Each path is a new rotation, seen through one point. The rows after it are directions, each followed by how far the rotation turns it, in degrees per step (0 if it stays put).
Each turn is a multiple of 5 degrees from 10 to 175, or 0.
Each row of a path follows its step; steps can be skipped.
Path 1:
step 0: [  0 -20  -3  13 -10   6 -37  -9  17 -10  -7 -25  30   2 -21   3   4  35
  16   1   3   5  19  25 -12   6 -17  -7   7  -4  17 -17   5 -23 -17  15
  11   7   7   2 -21  32  13 -20   7  17   8   0 -16 -23 -37]
step 1: [ 25  -8   2  -6 -16  23  -5 -12  26 -10 -12 -27  24 -40  -8 -43  15 -26
   7   7  14  28  17  13   8  -9 -29  -8   0   2   6   3  -9  27   1 -24
  13  -7  22  -6   7  17   3   4  -3  11  13  13   0   0 -23]
step 2: [ -3 -21  -4 -12  22 -11 -33  -6   5 -18  10 -17  -2 -24 -21 -24  12 -15
  26  -9   6   9 -32   9 -20  -9  17  27   6  -9   6  20   1   2  -1  -6
  -5  19  59   1   7  -4   1  17  -2  -6  10   8 -16  20   5]
step 3: [-35  -7 -13  -1 -24  -5 -50 -17   1 -36   4  12  -4  11 -20 -20  22  22
   7  -7   5 -10 -21  25  23 -10   6 -21   0   9  -5  -5 -25   5  -5   9
  -9  16  19 -17 -19  -3   8 -16   5  13 -12  20   8  14  -5]
step 4: [-18  20 -12  -1 -17  14  -2 -21   7 -12  11 -29  34 -11 -15 -17 -13  22
  24  18  24  -1 -12  29  12  21 -25 -19  18  14   0 -28 -11  11  19  -8
  -7  -1   8  16  -3   8   8  25 -17  -5 -29 -16   8   7  -6]
step 5: [ 19  25 -21  21  10  18  -3  20  -9 -30  -2 -17   7 -11  -6 -26  26  -4
  19  13  10  -4 -16  -6   4  21   1   8  39 -16   1 -12  11  37   4   6
  -3   8  17   5   5   6 -15  20 -19  21  -2  19 -35  -6  17]
step 6: [ 19 -16   0 -17   1  -6 -18  -2  -3  -9  -7  17  -4  19 -10 -34  11  12
  38  16  16  13 -22  33  31   3  12   1   9 -23  -6  20   1 -14  12   9
  -1   3 -11 -34 -13  -2 -14   2  -3   5  -2  -4 -42   3  26]
step 7: [ -2  -5  27   2 -22  29 -10 -19   1  -4   9 -12   7   1  -5 -11  25  21
   0 -10  19  -3 -10  10   3 -20  -9   1  42   6 -13  -5  -4  -2   6  25
 -16 -19 -10 -33  -8  16  10 -10  -4 -28 -26 -31 -23  36  -6]
step 8: [ 15 -23   9   9 -13   5  -9 -21  31  -9   2 -32  32   7 -11  21  26   7
  19  24 -16 -17 -12  -7 -14  11 -10 -15  25  26 -12  -2  33  26  13  11
  10   7   4   8   4  15 -17 -17 -27  -4  -1  -3 -23  -5   5]
step 9: [ 23  -2  -7 -10  -4  17 -23  -8  29 -13 -23  12  11  -1   8  -3  16 -19
  19   9  34   0  10  26   4  -7  -9  11   8   7  19  16  51   4 -19  18
   8  29   4  -2   0  19  22   3   5  17  -3   8 -26 -23  -2]
step 10: [ 19 -30   8 -20   3   2  16 -32   7 -50  -5 -15   1   1  -6 -28   3  -9
   1 -26   4  39 -12  37  -4 -28  -6 -14  23 -11   9  21  11   6 -11  19
  -3 -13  11  -6   0  -1   6   3  15  -2   1  -8   3   4 -12]
step 11: [-11 -18   7   5   2  -1 -23   0   1 -16 -10 -48  20   6 -32  -9  14  21
  15 -20 -22  -8 -20   7  -4 -17  11   0  -6 -14   3  10  15   8 -21 -11
  19 -12  26  12 -20  28  21 -17 -10   2 -22  -5  -3  32 -14]
[-2  5 -1  2  5 13 -6  9 -3 -1 -1  0 -5 -2  2  8 -5  4 -2 -4  7 -3  2 -3
 -7  1 -1  4 -1 -2 11 -5  5 -3 -2  3 -6  5  8 -4 -2  4  5  1  5  0 -4 -5
 -8  8 -5]
160
[  1  -8  -3  -2   1  -9   1  -5  -4  -5  -8  -5  -4  -8  -6   8  -3  -1
  -6  -6  -1   4  11   4   0 -10  -4   3  -4   3   2   4   2   0  -2  -3
   4   4   7   3  -4   6   7  -2  -8   0   6   3   2  -1  -8]
35
[ 7  1  3  8  3 -6  0 -5 -2  2  3 -5 -1  5  0 -7  6  3  2  2  3 -7  1 10
  4  2 -6 -4  6  2 -8  4  8 -1  1 -6 -8  1 15 -3 -1  2  1 -1  8  6 -4 -1
 -2  1 -6]
0
[ -1  -4   2  -2  -1  11   5  -4  -5  -2   2 -13   3   0   4  -4  -6   3
  -8   9  -3   3   5   6   0   0  -7   0   2   1  -1  -6  -4  -1 -10  -5
   4  -6  -4   0  -1  -5  -4  -5   1  -6  -6   3   2  11  -3]
110
[ -2   6  -7   6   4  -2   7  -2 -13   4  -4  -1   7  -1  -1   3  -3   1
  -1  -4  -3   3  -7   7   5   9  -2   0  -1  -4   5   7  -2  11  -2  10
  10   0   0  -3  -4   4   2  -2   7   2  -1  -4   2  -1   2]
60
Path 2:
step 0: [  5  16  28 -28 -12  -2  18   0 -35   5 -15  13  13 -21  -4  26  -3  -1
  17 -20  -2 -25  -3 -14  16 -12 -29 -33 -14  24 -19  26  34  16  -8 -24
 -28 -14 -40  -6  11   3   5 -14  -1   1 -18 -17   3  12  15]
step 1: [ 27  -9  -7 -10  -1  15  25 -11 -29  -6 -15  -1   7   6   0  23   4   0
  26  -2 -40  16   8 -15  -2  28 -24  16   1  15 -22  14  -3  -2 -29  -9
  -5   1 -32  19 -30   1  18 -24   8  15 -35  29 -10 -15  23]
step 2: [-19  -7 -13  13 -26   2   9  17 -29  -3 -33  -6  -3  12  30 -14  10 -24
  26 -15  -3  11   3  -8  -4 -10 -18  -9 -25  18 -18   4 -19  49 -24 -16
  14  13  -7  -6  -5   9 -32 -15  28  22  -1   9 -18 -13  29]
step 3: [  0   7  14 -21  -2   1  20  15 -10  -3 -14   5  31  14  -2  22   2  -2
  16 -38  -5  -1 -25  21  22 -24 -51 -12  12  20  -5  24  -5  42  14 -13
  -2  -8  -9   5  -1  -3 -23  26  10 -22 -14  25 -10  18  19]
step 4: [ 11   0   0 -28  31  -5   3   9  -1 -22 -11 -30  23  -7   9  -8   0   6
  19  25 -18   2 -21  -7   1  -3 -50   9   9  35 -21  24   5  34 -25  -9
  -8  -2 -15  24 -31   5  19   0 -22  30  -8  -4 -15   1  -2]
step 5: [-13  -3   8   1 -21   5  16   0  17  -6 -32   2  -9  19  -8  -7  12   0
  34  24 -30 -21  -6  -2 -11 -14 -19  -7 -24  24 -39  15  -4  18   5 -40
  18  26  -8 -22 -11  35  -4  -3  -6  19 -30 -13   1  -3  18]
step 6: [ 13  -3  22   1 -18  28  10   1 -17 -20  10 -13   8   3 -14 -12  35  -2
  35  -6 -17  10  -9  -5  12 -20 -39  -4 -19  18 -27 -19  16  12   8 -16
  11  16  -6  15   3 -21 -17  11   9 -43 -36  13 -25  -1   7]
step 7: [ 25  25   9  -9 -13 -14 -11  47 -17   7  -4 -14  19  -5 -19 -15  -3   7
  35  18  10  26  11   5   5 -24 -51   4   2  23 -14  -8 -10   1 -40 -12
   3 -13  -7  20 -18  21 -25  -2 -13   5  -5   6  -4  -7   3]
step 8: [-14   1  34 -11  18   2   3   6 -22  16  10   2 -17   3 -17  -3 -24  15
  25  -9 -15  -7   6   1  -3  -9 -63 -32 -13  20  -7  -9 -23   9   7 -46
   3  22 -22 -16  -4  15   7   1   3  35  -5  -2  10   4   8]
step 9: [ 21   3  11 -18  12  -6   1   2 -17 -36  -7   5  -2 -11   2  15   1  13
  59 -34 -32 -11   8 -11   4   4 -31  17 -16  26 -18  -9  17  -2  25  -6
  -1  38   3  20  15   2  -6 -17  -7   7 -12  14 -19 -26   3]
step 10: [ 11   2  11   1   1 -29   8  21 -28 -10 -14 -15  14  14 -19   0  -6 -16
  42  13 -29  13  -2  -9  -6   4  -8  -1 -49  17 -11   4   7  10 -24 -36
  -3 -19  30  29   2   7 -31 -26   7  -4  10   6   5  11  25]
step 11: [ 19 -33   3 -20   3  29  28  26 -16   2 -20 -19  10  14   3  -2 -26  -6
  10 -37   5   8   3  -5  -4 -17 -48 -48 -18  20  -3   9  13 -12   0 -37
   9  -7   3  -9 -15  12  -7 -12   1 -10  -6   5  14   9   7]
[  1   0  -3  -3  -8   3   6  -2  -3  -5   4   2   1  -6  -5   0  -6  -3
  -1 -10  -4 -10   4   6  -5  -6  -6  -1   1  -2  -2   0   4  -1   8   3
  -3   6  -2  -6  -3  -4  10   5   7 -11   2   3   0   8  -3]
130
[  1   5  -9   3  -9  -1  -2   9  -6  -5   1   5   4  -6   4  -3 -10  -1
  -1  17  -1  -2  -2   2  -5   6  -3   1 -10  -2   2   3   0   3   2   6
  -4   4   1   1  -3   2  -6   3   2   4   2  -2   2  -4  -3]
135
[ -3   7   4   1  -4   1   5  -7   4  -5   7  -5  -3   1  -4   3   4   0
   2  -1  -8   0   4  -6  -5   0   7  -4  -6   0   1   1  -2   0   3  10
  -3   2   7  -6 -11  -1  -8  -8  -1   2  -4   4 -10  -4   7]
90
[ -5   2   0   3  11 -10  -5   3  -8   1   0  -3   7   0   1   5  -5   3
  -2  -7   4   1   2   9  -2   0  -1   7  -1  -2  -1   1 -10   2   5  -1
   1   6   5  -4   3  -2   5   2   3   5   4   6 -10  -5  11]
60
[  0   0  -7  -4  -3  -2   8  -2  -6  -2  -3   4  -2  -4   8   8  -2  -9
  -2 -10   4   3   0   0  -2  10   1  -6   1  -1   8   5   2   3   4  -4
   3  -6   6  11  -3   2   3 -11   7   4  -2  -2   3   2   3]
35
[ -2  -4  -3  -3  -1  -4   3  -2  -6  -1   3   1   3 -10  -7   0   5   3
   6   2  -6   7  -5   6  13   3   2  -1   2  -8   1   2   8  -2  -4   6
  -1   0   2   7   1   8   5   2  -6   0   2  10 -10   0  -4]
125
